In the rows, 128 means zero.
One turn or mirror swaps these rows in pairs. Which row does each one swap with?
niv: [145  99 120 111 140 128 111 136 165 121  96 103  92 120 117 140]
Gito: [148 102 112 146 131 110 122 132 114 134 135 112  96 118 141 131]
vid: [140 100 104 113 106 131  85 126 108 110 139 126 103 123 132 167]
Filas: [173 118 144 102 118 128 120 124 137 131 107 115 100 113  97 147]
Mul: [155 108 123 116 117 121 145  94 135 109 140 115  97 141 128 137]
ninal: [118 115 107 112 111 133 109 133 110 134 125 100 114 157 126 127]
dem: [176 126 131 131 139 110 119 105 119 111 106 111  91 111 114 134]
nuzo: [137 124 104 125 141 125 134 131 123 141  86 107  96 138 124 128]
Bevo: [148 111 126 113 114 133 107 102 105 136 140  84  98 143 125 133]
Ver: [116 116 102 131 142 127 113 108 146 105 116 106  89 139 126 149]
kurun: [138 142 106 113 135 132 112 132 109 107  79 103  98 132 108 127]
Vukol: [174  92 131 104 116 130 114 123 130 134  91 130 110 114 109 148]
Taf: [117 112  95 121 129 138 121 118 109  81 104 127 100 130 131 137]
bezoz: [141 118 110 110 128 130  96 126  87 108  76 124 106 124 118 144]
bige: [159  98 120 101 127 143 115 120 113  87 104 142 105 102 118 154]
Zibe: [148  84 104 121 104 119 121 124 122 130  94 118 117 137 146 125]
bim: [162  82 133 117 133 123 141 127 123  88 132 102  96 132 113 135]
vara: [155 116 123 103 118 139 131 139 130 104 118 133 102 100  99 165]
paga: [150  91 102 104 119 136 102 124 101 144 110 123 126 135 128 124]
Nulu: [154 134 109 117 130 133 112 152 132 120 132 130  98  98 110 137]
Vikat: [147  87 123 105 138 136  86 161 118 116 113 115 104 128 109 139]
bovam: [141 124 115 116 118 126 158 137  95 115 113 106 105 142 120 132]
sini: [132 141 116 108 136 137 103 112 128  91 123 115  89 130  96 141]
Zoti: [156 122 108 125 147 107 107 123 147 132 126 108  78 127 115 147]
dat: [115  99  99 115 108 130 132 132 111  95 123 103 118 138 137 132]
sulet: [160  80 119 112 104 129  99 105 124  98 117 124 118 149 118 132]
vavum: [145 123  94 108 121 153  82 122 129 126 131 118 104 122 107 145]
mosik: [147 113 122 114 156 130 111 118 147 142 122  99  93 115 116 138]
subi: [123  95  87 122 127 139 123 139 114  94 114 132 102 120 128 152]
biv: [141 108 139 102 114 122 127 141  84 129 122 100 103 131 128 134]
zazut: [143 121 114 123 148 126 146 117 103  94 109 104  91 134 132 123]
kodu: [128 133 112 133 128 114 103 117 133  98 129  93  86 114 131 151]
Noga: [145 117 121 114  99 121 116  89  91 105 127 124 107 132 124 138]
moriz: [151 121 116 122 135 121 107 131 122 102 148  89  89 152 114 130]
volo: [122 111 101  90 122 152 113 125 129  98 109 131 106 145 112 155]
vus: [155 111 102 104  99 145 113 133 107 109 112 109 139 112 130 151]
pup: [145  91 120 111 120 134 101 134 113 119  70 101 107 138 114 140]
bazi: [151  91 108  99 111 115  90 131  99 131 105 122 108 151 122 145]
Bemud: [149  98 123 109 117 132 124 131 155  84 136 108 106 111 111 143]
dun: [132 133 100 119 115 129 130 132 104 143  92 118 108 135 123 136]
Kivut: [154 108 127 112 114 131  99 122 154 129 144 116 104 114 107 150]
Nasel: [173 113 134 117 106 117 119 101 113 117  99 119 104  99 121 147]
nes: [166 112 110 149 125 117 121 114 143 126  97 110  94 111 123 136]
Zilob: [159 103 118 107  97 124  86 129 103  88 117 112 116 139 117 127]
Tavu: [152 133 119 115 136 135 134 129 135 108 122  72 111 118 121 142]
suk: [159  92 137 112 126 126 126 104 128  75 124 115  96 122 115 134]

volo swaps with Mul
biv swaps with Nulu
pup swaps with nes
bovam swaps with vara

